In the data rows, 128 means zero.
A hidden rule labels the rows of this table. It goes by one to three of the table's principal directions, not those with the most spread.
[123  76 114 141  94 100  41 187 239 117 204 198 108 114  68 131  72  24  17 190 207  57 111  72 106 181  89 190 164 194 171 114 148  60 138 169 108 130] 3
[152 151 161 108 164 149 119 105 147 127  76 124 126 153 138 109 133 148 170 169  74  66 107 136 148 105 109 159  67 178 136 101 151 149  87 146 181 116] 2
[110 153 126 106 163 160 159  33 141 149  90  76 130 136 159 135 159 154 212 124  38 136 121 127 143  66 208 117  61 137 125 151 144 153  83  63 175 136] 1
[115 181 150 163 160 103  82 115  87 134 102  49 105 141 126 132 123 162 151  97 148 160 188 129  81 157 137  54 103 114  91 160 180 152 164 112 163 156] 4
[143 158 101  97 130 160 130 195  91  97  68 157 140 129 149 111  96 108  80 154 114  96 141  95 135 138  83 126 176 102 147 138  78 123  93 158 119 161] 3
[ 88 114 103 118 153 116  89  61 139  96 170  67  94 155  69 226 104 168 135 130 120 113 129  91  83 100 227  90 113 223 123  86 170 144 107  77  60 135] 3
[129 112 117 160 101 121 114 131 158 171 166 108 128 104 109  54 177  66 127 102 145 171 142 125 104 167 103 135 121  85 141 162 125 137 161 125 217 165] 4
[ 96 120  95 105 104 141 103 127 136  80 143  97  90 169 116 214  72 143  98 173 145  81 111  85  73 113 195  36 189 219 134  88 150 101 101 116  25 142] 1
[103 114  55 127  80 101 112  94 135 122 176  91 155  85  90 191 109  77 130 139 178 171 137  52  98 110 214 108 168 169 158 133 159  99 127 121  56 136] 2
[156 103 181 163 151 136  79 136 176 151 137 186 115  80  83  40 120  80  93 158 166  58 108 113 145 124  40 142  93 149 149 168 158 106 148 143 176 125] 4
[115 136 112 128 107 126 119 110 134 155 152 120 157 120 168 101 140 111 124 118 170 152 131 110 119 133 138 102 138  90 147 162 128 125 133 126 137 140] 2
[138  89 157 134 128 132 141 131 192 142 156 181 114 130 108 109 143 108 111 137 102  99 105 163 163 143  91 224  99 133 132 100 113 119 131 142 162 101] 3
[127 103  86 121  92 101  90 166 146 103 160 152 121 114 128 173 105  96  76 162 197 138 127  95  77 154 151  96 202 162 167 110 122  88 129 166  64 142] 3
[138 148 146 124 118 138 190 139  72 108  89 148 137 133 143 123 137 196 146 103  99 110  94 156 178 117  90 131 121 100  95 109  96 144 126 127  90  86] 3
[117 121 148 164 115 115 148  41 158 158 147 136 101 102 155 147 172 166 171 112 133 181  95 155 138 116 165 121 108 124 135 143 151 123 149  94 131 105] 3
[117  89 115 108 124 113 135 120 116 129 182 112 148 144 111 152 158 153 163  99 108 176 133 154 131 109 173 139 128 133 104  94 111 160 145  87 138 141] 1
[104 138 101 122 125 110  81 118 132 105 145  93 109 152 129 176 109 145 110 142 159 123 147  95  67 145 178  60 157 162 146 116 148 123 117 130  93 155] 2
[121 111 118 125 139 111 109 121 134 128 160 109 136 137  95 130 122 125 119 120 133 119 123 114 126 117 144 133 107 157 114 122 133 139 134 110 119 132] 1
[ 88 164  59 137 115 171  87  84 124 136 140  77 107 132 139 147  84  74  66 144 178 147 151  31  60 137 174  46 197 128 192 181 140 121  92 120  85 202] 3
[126 102 128 132  91  92 151 122  99 107 162  83 136 137  70 182 167 178 189 107  90 176 168 163 142 130 158 145 141 140  79  53 138 158 176 120 142 125] 2
[125  84  78 111 127 121 152 167  89  76 137 156 113 119  86 184  76 136  52 138 130 107 124 104 117 104 160  89 197 163 133 108  67  96 113 143   0 138] 4
[115 152 100 117 123 128  96  86 110 134 117  76 145 105 136 141 148 134 177 134 127 171 167  88  97 117 179  81 130 130 147 144 151 149 121 106 167 177] 2
[140  59 118 150  61 114 154 189 152 116 185 186 129 124  49 123 113  81  99 152 109 116 139 153 166 156  88 211 186 145 143  71 102  93 157 189 133 130] 4
[161 126 111  73 129 139 194 177  60 107  95 155 193 139 162 100 139 158 120 117  98 114  96 138 197  82  90 151 138  92  93 109  47 154 113 136  89 105] 2
[145  78 160 179  86  94 109 145 175 150 189 174 130 101  39  89 151  91 161 135 120 133 133 166 161 171  71 241 104 154 146  85 161 124 172 170 222 120] 3
[167  77 174 157  93 109 154 179 199 154 161 201 112 153 111  80 145  97  88 148 121  91  87 208 172 193  26 255 104 139 129  59 100 111 155 223 174  75] 4
[158 150 184 171 160 113 131 139 122 146  84 131 105 131 121  91 154 140 162 116  80 155 171 187 156 151  76 169  93  89 102 143 144 143 163 144 234 135] 1
[136 183 176 126 209 138 124  67 114 130  53 100 102 138 166 116 159 204 195 111  80 108 115 153 119 104 141  91  37 129 120 151 157 166  92  94 173 110] 1
[116 180 113 132 145 129  57 143 102 121 105  72 111 143 151 125 112 121 127 128 184 139 154  87  39 161 140  24 145 133 148 162 169 141 117 125 142 174] 1
[157 133 139 125 180 136 186 117  71 147  85 138 148  95 161  70 152 154 117  80 125 141  77 138 173  65 101  98  84  84  82 192  75 148 136  84  87 100] 4
[126 114 151 172  95 107 111 107 154 143 152 158 113  90 116 114 132 127 128 140 170 130 127 130 128 146 110 110 139 130 149 143 160  96 164 147 135 123] 2
[112 100 120 131 106 147 100 137 184 151 169 148 124  96 120  83 121  60  81 138 177  98 117  93 101 147 110 116 135 121 155 162 129  96 132 121 134 140] 4
[126 127 157 127 162 160 166 120 142 111 102 194  91 116 172 139  95 148  42 128 159  65  83 127 148 100 103  89 148  95 124 171  96  82 113 115  10  73] 2
[158 115 150 160  98  98 196 186  98 123 130 132 139 148  81 107 134 128 134  95 100 130 111 184 195 140  64 199 117 113  58  93 115 130 178 156 121  70] 1
[ 86 105 106 134 112 133 137  44 154 148 191 119 118 143 158 155 128 151 125 117 157 142  94 119 103 103 208  67 140 142 164 142 135 116 111  98  66 128] 1
[118  76 117 138  82 105 133 106 204 149 208 146 134 142 101 148 133  87 126 146 130 135 105 141 148 136 155 210 127 166 145  87 141 105 139 144 132 107] 3
[130 174 126 128 133 145  99 149 113 123  84 127 125 122 169  91 115 117 101 141 162 104 147  95  96 151  97  61 151  91 155 174 130 117 113 149 140 155] 4
[125 207 121 141 100 175  65 140 125 157  91  97 113 161 231  50 114  99  76 161 225 103 119  76  48 194  62  10 177  92 189 181 147 131 107 183 160 184] 4
[107 117 106 135 106  95  75 152 127 120 175 100 139 123  78 155 109 104 129 124 165 150 173 104  89 162 151 125 146 151 129 111 161 127 152 131 136 155] 3
[138  60 105  99  83  96 160 175 121  88 170 144 154 122  41 172 138 137 165 135  79 118 110 147 161 111 146 197 134 196  97  31 106 131 139 131 103 102] 1
[ 92 127 124 164 145 149  73  78 146 117 161 139  66 108  95 150  98 130  86 130 178 113 123  77  73 129 152  43 162 151 178 172 164 112 117  85  85 164] 1
[133 103 131 115 142 107 133 164  49  96 134 133 144 111  61 152 149 195 181  85  85 166 155 165 137 130 125 160 114 136  95  72 100 181 146 107 145 141] 3
[120  74  86  96 114 140 128 163 138 132 156 177 156  75 105 117 108  74  91 138 133 124 127 101 125 120 139 165 146 136 158 135  76 104 111 129 105 151] 2
[108 158 130 115  96 124  96  82 125 175 157  75 176 135 184  99 200 157 220  99 145 202 149 137 111 156 144 129  95  84 131 121 156 191 146  99 243 159] 3
[147 190 204 168 205 149 123  36 182 166  61 122  65 164 193  97 184 173 165 129  62 134 135 182 144 139 102 159  51  84 140 162 158 161 111 120 255 127] 3
[155 107 128  87 160 132 187 120 136 115 102 129 135 142 154 152 144 141 121 136  87 110  84 146 167  62 154 142 108 147  86 111  89 124 112 110  70  79] 4
[130  65 160 162 103  67 130 125 143 130 202 140 127 102  39 141 164 157 172  92 132 149 107 174 155 134 122 185  84 169  79  76 154 137 194 104 137  83] 1
[153 204 142 140 145 154 131  89  71 165  58 156 173  89 243  39 145 147 144 126 183 154  97  96 165  85  78  45 133  46 160 241 128 136 122 119 148 141] 3
[146  68 155 164  96  99 162 141 180 137 183 205 118 116  88 106 148 116  91 123 124 118 101 174 191 147  73 223 131 113 121 102 100 101 170 156 132  88] 3
[145 106 143 126 133  94 165 175  97 112 136 143 153 130  80 135 127 144 155  94 104 127 112 172 170 123 109 198  91 139  80  89 119 137 145 133 109  73] 3
[100 182  67  95 147 150  99 142  89 138 111  79 165 143 186 113  71  87  55 113 193 124 133  44  89 127 147  63 143  98 132 199 107 132  95 110  62 161] 3
[147 161 109  85 161 168 106 145 120 122  86 150 149 152 197  91 101 110  67 167 155  74  98  80 124 108  94  98 148 122 168 155  93 133  71 154 103 147] 3
[157 164 149 134 124 177 103 151 160 161  87 154 124 145 169  42 141  79 111 169 118 102 132 128 133 176  32 184 127  96 178 136 119 146 104 188 247 166] 2
[146 114 195 179 124  96 127 141 118 135 146 145 115 111  58 104 153 163 168  95 126 128 128 186 163 161  55 191  77 131  86  93 164 151 188 136 178  86] 2
[138 127 122  86 114 143 142 155 163 129 125 158 155 154 181 108 133 110 102 150 131  87  85 127 149 131 103 168 125 121 133 108  93 122 100 148 122 102] 3
[140  79 119 132  57 114 111 157 223 172 189 193 141 118 177  61 172  58 102 163 172 143  93 144 121 177  91 170 159 108 182 125 100  92 146 174 203 144] 1
[108 153  97 110 157 116 118 140  52 101 116  47 136 133 109 174 115 155 141  81 141 167 165 102  81 113 182  48 133 125  78 140 135 158 136  76  76 144] 1
[125 172 178 168 146 142 133  69 151 152 100 142 101 117 168  95 134 152 117 117 155 100  90 124 158 123  87 108  89  94 120 186 160 119 139 103 124  88] 3
[ 87 136 125 111 170 156 144  29 131 146 134  66 118 132 138 181 137 162 168  97  93 154 144 125 112  87 220 112  81 129 116 139 149 155 103  59 108 124] 2
[124 132 158 158 155 145  86  70 158 133 125 155  88  82 119 115 131 136 104 146 164 102 130  96 112 118 114  79 127 127 166 174 159 114 131 110 131 142] 2
[132 167 122 124  86 113 114 195 110 139  97 134 158 146 225  93 103 110 103 150 189 136 160 134 103 177  99  64 183  73 141 160 120  90 142 198 136 147] 2
[114 115  99  98 105  80 166  85 103 151 167  38 183 161 140 191 174 173 213  88  95 219 149 172 134 120 220 181  82 142  74  56 127 177 149 120 132 105] 2
[144 157 112 116 131 120  99 161  84 133 101 145 154  98 214  91 139 131  89 125 216 167 139 102  92 137 103  31 181  61 148 190  96 123 142 142 111 161] 2
[154 150 172 136 158 131 178 179 104 101  56 195  94 153 165 127  96 179  90 127 102  71  92 188 160 150  63 156 115 112 114 115  89 105 106 181  75  67] 3
[121 174 158 150 160 124 120 170  75 129 102 101 118 157 130 109 118 156 119  71 136 141 182 165 105 195  76 135 106  61  98 136 131 162 146 148 160 127] 2
[134 141 123 163  82  87 138 139 113 140 135  84 135 143 147 127 156 117 199 117 138 202 164 166  98 152 162  74 160 105 133 135 172 113 162 160 176 137] 1
[121 129 134 122 178 109 143 139 124 112 114 116  94 162 137 183  94 156  79 103 126 113 118 156 108 137 153 137 100 145  89 116 109 120 119 129  44  86] 2
Here are more rows. What is the label of each one?
[136 113 104 114  76 147 153 168 129 132 124 108 150 141 112 113 124  78 137 161  83 131 163 129 144 135 119 159 167 130 124  97 110 120 134 166 172 162] >> 4
[124  83 103 139  55 103 122 154 148 117 181  79 115 142  52 162 156 106 161 144 103 159 174 145  90 177 149 152 168 170 126  38 143 134 163 169 175 159] >> 4
[136  82 134 142 119 104 135 132 156 152 166 109 113 124 106 128 186 114 155 107  99 199 169 185 109 158 142 169 123 110 112  98 114 144 171 132 206 150] >> 4
[128 132 156 165  94 109  87 154 133 120 141 171 117 106 104 124 119 133 146 142 163 128 145 137 125 173  86 133 153 130 153 120 170 110 156 154 165 134] >> 3
[116  77 110 167 117  42  90 172  98 114 198 114 129  91  24 165 112 125 107  84 167 186 194 135 102 166 148 137 141 141  91 114 135 119 204 129 106 147] >> 2
[ 89 132  57  55 152 158 172  63  58 118 120  33 165 138 161 195 129 178 140  97  92 170 138  80 117  39 253  43 135 130  82 134  77 171  98  38  31 160] >> 4
[152 106 163 138 132 137 146 141 172 155 128 168 130 101 119  88 154  88 113 129 113 125 132 157 172 140  67 222 103  91 114 131 113 122 154 141 183 105] >> 2
[127 123 115 121 121 141 106 138 129 114 139 158 123 141 118 142 109 126 130 153 129 116 109 119 115 137 127 147 149 167 175 100 131 132  94 146 127 143] >> 3
[116 137 123 148 138  86 129 175 108 108 131  86 107 168 102 159  95 129 102  96 130 134 170 151  97 168 146 108 133 121  87 124 136 113 150 146  96 118] >> 1
[107  86 128 142 131  93 180 100  98 115 173  79 136 116  18 207 136 155 197  69  58 183 172 169 166  97 199 199  90 148  57  80 150 148 168  76 105  92] >> 2
[149  84 120 116 128 106 130 132 162 156 161 164 166  97 131  94 157  90 113 131 136 149 125 135 159 116 119 194 112 111 135 135  94 122 144 139 158 127] >> 2
[120 176 137 133 122 134 128 107 107 107  81  88  98 153 159 164 127 179 173 139 116 124 124 131  96 132 156  54 135 149 126 118 166 131 112 125 118 124] >> 1
[ 85 130  82 114  77 137  91 106 109  94 165 119 134 121 100 179 105 155 139 144 152 121 131  65  96 132 174  73 183 166 169 101 145 132 107 104  86 168] >> 3
[149 112 131 130  82 136 109 145 135 168 147 158 162 100 157  34 188 105 169 139 146 161 115 139 129 148  75 129 138  99 167 136 112 148 147 145 242 174] >> 1
[ 89 143  95 109 126 162  93  53 165 169 127  62 110 126 201 138 126 108 127 154 158 146 137  86  44 124 212  33 128 149 168 166 146 119  98 110 128 180] >> 4
[118 150 141 139 154 137 180 116 100 110 112 127 103 163 150 176  77 163  67 101 153  99  83 136 152 104 129 105 134 122  83 142 122 110 124 116   0  56] >> 3
[133 111 120 107 162 124  91 140  94 103 131 138 146  79  76 132 118 133 126 125 148 113 125  84 124  86 130 101 119 161 119 140 129 142 128  83  99 140] >> 3
[133 123 136 126 120 156 183  61 118 157 135 155 157 117 160 104 169 158 173 115  94 160  83 144 201  72 129 162 113  99 132 141 107 154 123  88 145 116] >> 3
[133 160 102  99 145 142 124 106 135 144  97 114 153 134 206 123 127 105 120 148 144 141 122  99 118 102 159 100 133 111 153 168 120 122  94 131 122 139] >> 3
[126 134  81  91 129 132 109 132 123 123 109 130 138 118 205 142 107 115  76 162 181 134 118  81  84 107 170  36 180 133 158 165  94  99 104 136  61 160] >> 4
[145  86 142 150 124  90 126 155 175 121 154 156  94 142  95 151 130 116  96 144 115 126 141 171 129 161 117 185 136 151 124  86 119 103 153 173 136 115] >> 4
[129 175 130  93 188 184 180  66  67 135  56  55 137 161 168 112 165 188 190  99  27 143 136 135 153  59 161  88  81  95  88 148 102 199  91  61 167 154] >> 4
[136 146 158 145 155 128 181 117 107 115  89 125 103 149 106 148 128 174 142 102  65 113 119 171 170 128 110 183  85 122  90 103 121 144 123 131 116  82] >> 3
[114 127 137 117  95 131 112 121  98 130 137 109 145  99 148 129 162 166 185 120 153 166 153 131 105 125 144  50 153 108 116 127 145 142 161  94 154 154] >> 4
[137 118 184 160 167 135 144  54 158 157 139 140  98 122 123  92 172 167 148 101 118 112  76 162 154 104 105 140  55 128 118 142 145 151 138  94 148  87] >> 4
[150 119 163 138 150 119 137 163 134 140 113 153 118 133 119  95 138 134 110 116 103 116 136 177 149 163  67 201  89 110 104 109 101 141 145 160 173 113] >> 2
[113  85 145 177 114 133 158  36 189 167 166  99  74 102  75 148 183 116 196 117  67 184 137 170 120 124 185 168  94 151 139 114 164 129 148  99 194 131] >> 4
[124 120 147 125 146 104 101 117 190 145 165 113 121 180 145 135 134 122 114 128 138 115 100 145 133 134 137 166  85 155  95 113 149 134 141 106 145 103] >> 1
[113 138  96 140 118 136 130 112 125 120 128  93 125 114  98 128 102  89 107 133 138 111 144  73 113 107 157  70 152 130 140 168 147 103 120 120  91 144] >> 4
[115 134 123 120 133 113 124 156 123 112 124 150 122 134 171 146  95 139  84 123 176 110 124 128  98 143 141  72 153 110 134 151 117  90 121 143  56 109] >> 3
[108 170 162 158 166 149 134  54 149 166 113  66  90 160 167 106 164 150 152  89 107 150 146 152 107 136 144  89  80  75 111 175 159 155 134  86 187 133] >> 4
[ 94  76  99 142 103 102  97  63 175 117 220 114 110 108  63 196 128 121 127 133 164 143 106  83 108  93 211  99 148 198 138 115 170 110 145  68  65 128] >> 1
[128 126 156 115 175 140 151 115  85 141 113  81 135 114 109 116 178 167 186  67  80 171 164 169 129 112 133 135  70  85  67 127 118 187 151  70 181 129] >> 4
